In the rows, 128 means zero.
Each path below is one point turned by a fixed rotation once a step. After each direction that follows a path, write how fast that rotation turns it, in degrees each step (0 if it stays still).
Each turn is a multiple of 5 degrees from 10 to 175, or 0.
Each row of a path follows its step; steps can be skipped.
Rotation 1:
step 0: [132 138 128 111 141 139 134 134 123 136 116 140 127 139 135 123 127 131
 130 120 132 131 122 132 133 125 131 127 119 151 126 126 128 116 133 122
 121]
step 3: [136 132 133 133 148 122 123 118 129 129 124 124 133 143 121 124 135 142
 127 122 134 137 121 122 127 124 144 128 126 128 123 119 117 130 141 122
 137]
step 4: [122 128 136 119 128 128 132 127 115 129 133 125 121 125 115 135 129 119
 134 120 116 134 127 122 111 123 126 126 122 111 121 125 114 130 136 113
 137]
step 5: [121 111 132 119 124 128 116 134 115 135 134 132 138 135 118 143 135 119
 116 124 128 130 111 131 139 135 130 135 123 137 124 123 120 130 130 128
 131]
step 6: [125 132 131 112 136 137 132 113 122 131 147 132 134 145 134 124 135 121
 134 140 128 141 134 130 129 134 137 132 130 129 122 127 125 116 132 132
 131]
step 8: [139 124 135 129 134 122 124 128 128 136 130 133 128 141 133 141 118 134
 141 131 140 136 117 137 127 128 114 140 122 138 132 118 121 122 117 125
 119]
step 9: [140 138 126 112 141 120 143 126 129 137 129 119 123 125 116 119 132 129
 133 141 144 128 129 131 133 129 129 130 125 119 130 126 112 130 130 123
 120]
step 10: [133 134 127 116 132 128 133 144 111 123 119 129 119 125 129 141 112 122
 113 129 133 138 127 133 126 133 120 117 130 122 123 132 120 133 119 126
 129]
step 11: [133 123 135 120 137 128 124 136 117 125 127 138 138 147 138 117 129 131
 122 123 137 133 128 127 139 122 135 130 128 128 129 120 124 151 120 131
 120]
step 12: [135 135 142 112 134 131 137 132 123 114 130 131 139 136 126 127 125 125
 132 136 126 119 138 109 118 118 133 119 132 127 135 126 120 123 135 123
 130]
step 14: [125 122 123 123 134 123 142 113 118 135 132 132 133 139 125 124 128 131
 136 121 134 129 120 109 119 133 123 143 137 135 113 120 125 130 125 130
 121]
Speeds:
[129 125 132 130 126 130 132 124 126 133 130 129 127 129 128 119 130 128
 131 129 127 128 132 127 126 127 126 130 128 121 126 130 126 131 128 129
 127] : 140
[132 130 122 124 133 130 129 126 131 128 129 126 128 132 126 123 129 127
 133 127 124 129 127 127 131 126 128 130 130 131 128 121 131 130 128 130
 130] : 130
[123 126 130 128 127 128 126 121 126 124 131 126 130 126 125 129 126 126
 128 128 126 127 124 130 126 128 129 134 126 127 125 127 128 126 132 133
 132] : 35
[130 134 128 125 124 130 131 124 129 127 126 123 123 131 130 129 129 131
 124 130 127 129 128 127 131 124 127 127 124 127 126 132 129 127 130 126
 134] : 120
[133 131 131 125 129 127 127 128 129 124 122 129 128 128 127 123 122 127
 126 123 130 127 125 133 126 128 130 128 127 124 131 130 129 129 128 131
 126] : 40
Rotation 2:
step 0: [130 127 132 120 136 135 123 131 119 114 140 121 129 137 137 130 131 133
 121 124 116 126 122 126 134 138 131 125 123 140 110 132 115 128 121 117
 121]
step 1: [135 128 117 124 131 132 130 134 135 127 136 135 133 128 128 120 122 121
 124 122 117 129 126 128 131 143 129 128 142 150 107 125 126 126 128 131
 119]
step 3: [138 129 128 116 136 129 115 123 133 123 137 132 129 126 134 120 140 119
 132 139 127 130 134 134 125 132 121 123 128 135 118 104 124 125 121 120
 134]
step 4: [142 132 129 113 136 138 124 139 134 143 125 123 135 136 125 124 131 134
 129 127 133 123 116 140 127 132 124 121 128 132 115 119 123 120 117 119
 134]
step 5: [141 128 124 127 138 129 114 119 124 125 123 129 141 137 130 132 123 130
 129 140 129 118 116 134 124 128 138 129 128 134 111 124 113 120 120 128
 117]
step 6: [153 134 116 129 125 123 121 129 129 127 139 132 142 131 127 134 128 120
 134 125 131 121 118 139 114 133 126 135 133 138 119 127 135 127 130 132
 126]
step 7: [140 136 121 127 126 133 127 135 130 114 131 123 137 131 137 139 135 126
 127 122 130 109 132 130 118 129 119 138 116 123 113 121 122 130 127 118
 130]
step 8: [140 143 125 112 132 138 132 131 129 119 141 132 124 133 137 133 136 128
 125 131 123 128 128 134 130 126 138 129 117 138 110 119 125 131 138 128
 128]
step 9: [136 133 122 118 140 128 134 140 127 130 128 125 131 134 129 142 126 133
 117 115 118 124 120 125 128 127 126 122 138 138 108 124 118 125 133 132
 133]
step 12: [136 125 121 110 124 132 122 140 132 125 127 128 134 135 138 127 132 133
 117 137 127 112 127 123 123 128 127 113 122 124 127 111 118 127 116 124
 129]
step 13: [142 128 122 117 129 130 125 140 134 133 130 129 124 136 138 126 122 128
 123 142 135 122 113 139 130 125 134 120 123 137 119 128 122 128 126 145
 119]
Speeds:
[129 126 123 130 127 124 123 128 132 127 130 130 126 126 127 129 131 128
 130 129 128 127 127 124 127 132 123 135 126 126 131 125 130 131 131 126
 131] : 85
[127 125 126 123 134 131 124 130 126 132 126 132 125 132 126 127 126 132
 129 125 127 128 125 126 131 129 131 130 124 130 129 130 124 130 130 129
 127] : 85
[130 132 126 126 133 128 128 134 127 133 129 129 127 123 126 129 130 125
 129 129 129 132 130 130 127 130 127 128 130 132 130 129 134 129 129 129
 124] : 145
[127 131 129 125 129 131 127 128 127 127 129 125 130 135 128 126 127 124
 131 128 127 130 134 128 123 124 122 130 125 130 131 130 128 131 125 127
 130] : 90
[124 122 129 127 127 125 126 128 132 134 126 131 126 129 129 128 126 127
 128 131 128 128 127 131 127 126 125 125 126 130 128 122 129 127 121 128
 125] : 40
Rotation 3:
step 1: [119 148 127 144 123 125 132 146 123 124 122 108 112 120 116 135 141 121
 123 117 130 135 129 125 116 135 138 125 145 137 139 123 137 120 134 121
 130]
step 3: [131 142 125 130 110 139 126 136 128 129 130 142 134 111 134 135 109 134
 117 121 145 122 136 137 135 133 149 140 125 123 123 131 131 124 110 122
 135]
step 4: [132 142 123 140 122 144 114 138 137 132 123 149 122 124 133 137 134 126
 111 128 129 115 140 107 139 128 138 130 133 141 129 120 125 114 126 127
 120]
step 5: [142 120 118 131 118 121 117 125 137 155 127 142 115 139 122 123 130 113
 132 112 131 115 131 125 126 121 136 134 133 140 122 114 134 117 136 127
 121]
step 6: [133 120 122 140 112 127 127 122 129 139 123 118 118 134 127 135 100 123
 135 122 120 113 122 130 134 109 147 127 130 130 130 119 139 147 124 126
 127]
step 7: [123 128 123 127 124 122 117 129 141 124 120 117 124 140 132 143 118 145
 127 122 123 125 142 129 154 127 135 119 127 136 145 129 133 139 124 133
 105]
step 8: [136 131 118 122 123 119 115 121 138 132 130 116 124 130 116 128 134 145
 128 122 125 134 139 133 128 127 127 133 149 119 135 128 139 114 112 149
 109]
step 9: [127 127 118 140 131 123 123 116 124 133 128 103 143 127 109 122 124 140
 119 124 127 115 128 106 122 125 125 129 130 117 127 115 141 123 113 136
 135]
step 12: [125 117 126 133 125 134 113 132 141 120 112 128 136 141 108 132 132 121
 111 139 124 138 111 124 118 133 123 135 128 130 131 118 151 124 141 123
 126]
step 13: [119 109 129 136 123 141 142 121 130 128 102 121 133 134 125 132 121 123
 127 111 138 127 122 139 119 134 113 144 136 128 123 134 144 128 141 129
 120]
step 14: [114 126 144 142 112 149 143 133 124 125 127 128 129 137 124 133 122 136
 142 129 125 127 136 138 138 139 111 145 131 130 137 126 139 134 113 125
 131]
Speeds:
[128 128 126 127 122 127 130 129 125 125 125 126 124 128 128 127 129 124
 132 127 126 127 126 128 127 133 126 126 125 129 131 130 133 132 127 133
 122] : 55
[126 127 127 129 132 123 129 124 128 131 130 128 129 127 130 129 132 132
 131 126 126 131 124 125 129 124 131 124 129 126 129 128 129 131 122 127
 123] : 35
[128 124 128 127 129 127 129 128 125 126 128 125 129 129 125 124 128 129
 129 124 130 122 123 127 124 126 127 127 134 136 125 128 128 127 127 126
 129] : 95
[126 131 130 132 130 124 127 128 128 124 127 121 127 129 129 125 128 129
 132 130 135 130 134 128 128 129 128 132 130 127 128 128 127 129 123 129
 128] : 55
